In the data rows, zero lies at 4.5, halfway between 4 and 5.
Here is a table of points, one per row:
[4 4 6 5 4 4 6 3 3 7 7 4 3 7 6 3 5 4 5 6 3 6 6 2 5 5 3 8 6 4 4 5 3 2 1 6 6
 4 5 6 6 3 5 2 1 5 5 5 0 6 4 6 7]
[5 6 1 8 4 3 5 4 6 5 6 3 8 8 3 5 7 4 5 3 5 5 5 4 7 8 4 6 5 5 4 6 6 6 3 3 5
 4 8 6 6 3 7 5 6 0 3 3 5 3 4 4 5]
[6 7 2 0 7 3 5 2 5 1 4 2 2 4 5 4 5 4 5 4 4 6 5 4 4 5 5 7 3 5 5 4 7 5 5 2 2
 3 4 3 6 4 3 7 2 3 5 5 4 3 4 2 5]
[4 6 5 4 6 4 4 3 3 2 4 6 5 5 5 2 5 9 9 6 6 3 2 6 5 5 4 2 3 4 2 5 5 5 4 5 4
 6 6 4 4 2 5 3 2 6 1 6 4 4 2 5 4]
[7 6 6 8 3 2 4 2 5 4 5 7 5 2 7 5 3 4 7 2 4 2 6 2 5 5 2 2 3 4 7 6 7 4 6 7 6
 5 3 2 2 3 3 5 5 6 4 4 3 3 7 5 6]
[5 3 5 6 6 4 5 8 4 4 2 7 6 4 3 4 1 4 4 6 2 8 5 4 4 1 4 5 4 7 5 6 6 6 6 3 7
 6 7 5 6 4 2 6 2 4 4 2 5 5 4 8 5]
[1 6 5 4 2 6 4 3 8 9 3 6 3 6 4 7 3 6 3 7 7 4 5 4 3 4 5 4 6 6 5 5 6 5 6 4 4
 4 4 6 5 3 7 5 4 6 4 4 2 4 3 0 6]
[5 6 4 5 6 8 7 5 7 3 4 3 2 5 6 9 4 5 5 4 5 6 3 5 4 3 6 6 6 0 7 4 1 4 5 5 5
 7 5 4 3 4 7 3 4 1 3 5 5 6 3 6 7]
[4 5 3 5 3 3 7 7 3 4 5 4 5 1 4 7 4 1 1 9 7 4 5 8 6 8 0 5 3 2 5 4 3 6 4 5 4
 4 5 2 4 5 4 3 4 1 5 5 2 6 4 6 4]
[2 2 1 4 6 2 8 2 5 2 2 5 3 5 7 4 5 2 4 4 5 6 5 6 1 3 4 3 5 6 1 3 6 5 5 4 4
 6 3 4 5 3 9 2 8 4 6 4 4 6 7 3 6]
[8 1 3 4 3 4 3 3 5 2 5 3 6 6 7 5 3 5 4 3 5 2 4 4 7 3 5 6 4 6 2 4 3 7 7 3 2
 7 4 7 6 8 3 6 5 6 5 6 1 7 7 5 3]
[1 4 5 4 7 6 3 7 3 6 2 5 5 3 5 5 5 8 3 3 6 3 7 6 2 5 7 9 4 4 5 3 7 5 5 8 6
 2 5 3 4 6 5 3 5 4 4 8 3 5 5 6 4]
[7 5 7 4 4 7 5 5 5 6 5 3 4 5 3 6 4 5 3 4 4 4 4 7 0 5 4 3 5 3 3 4 5 2 4 3 5
 4 5 6 6 5 5 7 6 6 4 5 1 3 2 8 4]
[4 5 6 6 3 5 6 5 5 4 3 4 2 5 5 3 2 5 4 2 6 7 6 4 6 8 7 2 5 6 5 4 3 4 6 3 4
 4 6 4 5 6 7 4 4 6 4 4 6 6 5 6 3]
[7 7 4 6 4 3 2 6 4 6 2 8 4 6 6 3 3 4 0 3 0 4 3 5 5 4 7 4 2 4 5 5 4 4 2 4 3
 5 3 6 4 8 6 4 4 3 7 3 3 5 4 3 7]
[4 5 7 1 3 3 8 4 4 4 4 5 7 6 4 4 5 4 2 2 7 5 2 2 4 2 3 5 4 6 5 3 5 4 4 8 5
 6 5 5 5 8 9 7 3 2 4 5 9 3 4 5 5]
[4 3 2 5 5 4 3 3 1 6 6 3 0 5 3 4 6 5 1 4 5 5 5 3 5 6 0 4 3 5 4 4 3 6 6 4 4
 6 7 5 3 5 5 5 5 6 5 8 8 2 3 4 8]
[3 1 5 6 2 3 3 4 9 3 6 3 1 6 4 4 6 3 2 7 4 2 2 7 7 2 6 4 3 4 7 3 4 4 3 5 7
 4 8 4 5 4 4 5 5 5 4 6 3 2 6 6 3]
[6 4 4 3 6 3 3 5 6 5 4 7 6 4 4 4 3 5 5 1 5 6 5 7 7 4 4 4 8 3 1 5 2 4 5 6 6
 2 4 3 4 4 3 4 4 4 7 6 5 4 5 4 4]
[5 4 2 7 2 9 5 6 6 3 2 2 5 2 2 4 3 4 6 6 3 0 7 3 5 4 3 5 7 7 4 5 3 1 2 4 5
 3 2 6 3 7 4 4 3 4 4 7 8 5 4 4 6]
[3 2 4 3 6 4 5 5 3 3 3 5 5 3 2 7 3 6 5 3 5 2 0 4 7 7 4 6 3 6 5 6 6 2 4 3 4
 4 5 5 3 2 5 5 7 6 6 1 5 5 6 6 6]
[6 4 8 7 3 3 7 4 5 5 4 3 5 4 3 6 5 6 4 3 5 7 6 5 4 2 6 5 2 1 2 4 7 7 1 4 2
 5 4 1 5 3 2 5 5 6 4 4 7 5 7 3 7]
[3 6 3 4 3 5 0 4 5 4 7 2 7 4 3 3 4 5 4 3 4 7 4 5 3 3 4 3 3 5 5 4 6 2 5 5 3
 4 5 6 4 3 3 5 5 3 6 6 6 9 3 4 4]
[5 2 4 4 6 7 4 4 3 5 8 4 4 3 5 4 9 8 0 6 2 6 3 5 6 3 4 3 8 7 7 6 5 5 4 6 4
 7 0 1 5 4 4 5 7 4 2 2 6 4 5 3 3]
[3 4 7 6 4 5 4 2 3 3 3 5 8 5 5 5 5 2 6 4 3 4 4 6 3 6 4 6 4 6 6 2 4 3 7 0 6
 4 3 4 3 7 3 1 4 5 5 5 4 2 1 3 3]
[3 5 7 2 5 7 6 5 3 7 8 6 2 5 1 6 5 2 8 5 4 5 6 9 7 4 4 4 5 6 4 3 6 6 4 5 4
 6 5 5 2 7 4 4 6 4 3 6 4 4 8 5 5]
[6 6 4 3 7 5 7 6 3 4 6 3 4 6 7 3 2 3 6 4 6 3 5 6 5 3 4 4 5 4 8 9 7 5 4 4 5
 3 5 6 5 5 2 3 8 8 6 5 6 6 1 2 3]
[3 6 4 7 4 5 4 6 1 3 6 8 4 6 4 7 8 4 5 5 6 4 7 5 7 2 7 5 4 6 4 3 3 3 7 4 2
 2 1 5 7 2 4 7 4 7 5 3 6 6 3 6 3]
[5 5 4 5 4 7 3 7 2 6 4 5 4 6 4 5 4 3 8 4 4 5 0 1 4 3 4 2 5 4 5 5 4 7 2 6 6
 3 5 2 7 4 4 5 5 2 6 5 3 4 7 3 3]
[3 6 5 3 5 4 4 3 5 3 4 3 5 5 3 7 5 5 3 5 3 4 7 5 4 5 6 3 3 5 4 7 3 3 6 6 6
 6 4 6 7 3 4 4 4 4 5 5 5 4 8 4 2]
[4 5 4 3 5 6 3 6 6 4 5 4 5 2 5 1 6 4 6 3 6 6 6 2 5 2 5 5 2 2 1 7 2 3 7 5 4
 7 5 5 3 6 4 5 8 5 4 0 2 1 5 4 3]
[4 2 6 4 4 4 5 5 8 6 4 4 4 2 7 3 6 6 8 4 4 6 4 5 5 5 4 4 3 5 4 3 4 7 3 5 3
 4 2 8 5 3 5 4 4 3 5 4 6 3 2 5 5]
[4 8 4 4 4 6 4 1 5 7 5 7 5 2 7 4 6 5 4 7 4 6 4 5 2 7 5 7 7 5 5 3 5 6 3 5 5
 5 8 3 4 5 2 6 4 7 7 3 6 4 6 6 5]
[8 5 6 4 6 4 4 8 4 5 6 3 7 7 6 2 3 2 6 6 3 4 4 5 4 7 5 6 5 6 3 2 3 3 6 5 4
 5 4 4 3 0 6 6 4 6 3 5 5 7 6 3 4]
[4 1 2 5 2 2 4 6 2 4 5 3 5 3 1 3 5 3 6 5 6 2 5 4 0 5 8 3 6 4 7 6 2 7 5 5 5
 5 4 5 3 7 4 6 2 5 4 3 4 5 5 5 4]
[5 4 6 3 9 2 3 3 6 7 5 6 6 5 5 6 5 5 6 9 4 1 5 0 6 4 7 2 7 0 4 2 6 3 6 4 5
 1 4 5 3 6 2 3 4 4 4 5 5 5 4 5 3]
These points spread out most along one direction. Take the direction at right angles to it along which they spread out most. Go by this last direction. Where along it does each point below lie, from 0 to 99? 50 is the average, and the first point above lies past it. One standard deviation of the points above along it is 16.
[1 6 5 4 2 6 4 3 8 9 3 6 3 6 4 7 3 6 3 7 7 4 5 4 3 4 5 4 6 6 5 5 6 5 6 4 4
 4 4 6 5 3 7 5 4 6 4 4 2 4 3 0 6] -> 66
[3 1 5 6 2 3 3 4 9 3 6 3 1 6 4 4 6 3 2 7 4 2 2 7 7 2 6 4 3 4 7 3 4 4 3 5 7
 4 8 4 5 4 4 5 5 5 4 6 3 2 6 6 3] -> 66
[6 7 2 0 7 3 5 2 5 1 4 2 2 4 5 4 5 4 5 4 4 6 5 4 4 5 5 7 3 5 5 4 7 5 5 2 2
 3 4 3 6 4 3 7 2 3 5 5 4 3 4 2 5] -> 31
[8 1 3 4 3 4 3 3 5 2 5 3 6 6 7 5 3 5 4 3 5 2 4 4 7 3 5 6 4 6 2 4 3 7 7 3 2
 7 4 7 6 8 3 6 5 6 5 6 1 7 7 5 3] -> 22
[4 5 3 5 3 3 7 7 3 4 5 4 5 1 4 7 4 1 1 9 7 4 5 8 6 8 0 5 3 2 5 4 3 6 4 5 4
 4 5 2 4 5 4 3 4 1 5 5 2 6 4 6 4] -> 82
[4 8 4 4 4 6 4 1 5 7 5 7 5 2 7 4 6 5 4 7 4 6 4 5 2 7 5 7 7 5 5 3 5 6 3 5 5
 5 8 3 4 5 2 6 4 7 7 3 6 4 6 6 5] -> 65
[5 6 4 5 6 8 7 5 7 3 4 3 2 5 6 9 4 5 5 4 5 6 3 5 4 3 6 6 6 0 7 4 1 4 5 5 5
 7 5 4 3 4 7 3 4 1 3 5 5 6 3 6 7] -> 71
[3 5 7 2 5 7 6 5 3 7 8 6 2 5 1 6 5 2 8 5 4 5 6 9 7 4 4 4 5 6 4 3 6 6 4 5 4
 6 5 5 2 7 4 4 6 4 3 6 4 4 8 5 5] -> 67
[4 5 7 1 3 3 8 4 4 4 4 5 7 6 4 4 5 4 2 2 7 5 2 2 4 2 3 5 4 6 5 3 5 4 4 8 5
 6 5 5 5 8 9 7 3 2 4 5 9 3 4 5 5] -> 40
[2 2 1 4 6 2 8 2 5 2 2 5 3 5 7 4 5 2 4 4 5 6 5 6 1 3 4 3 5 6 1 3 6 5 5 4 4
 6 3 4 5 3 9 2 8 4 6 4 4 6 7 3 6] -> 25
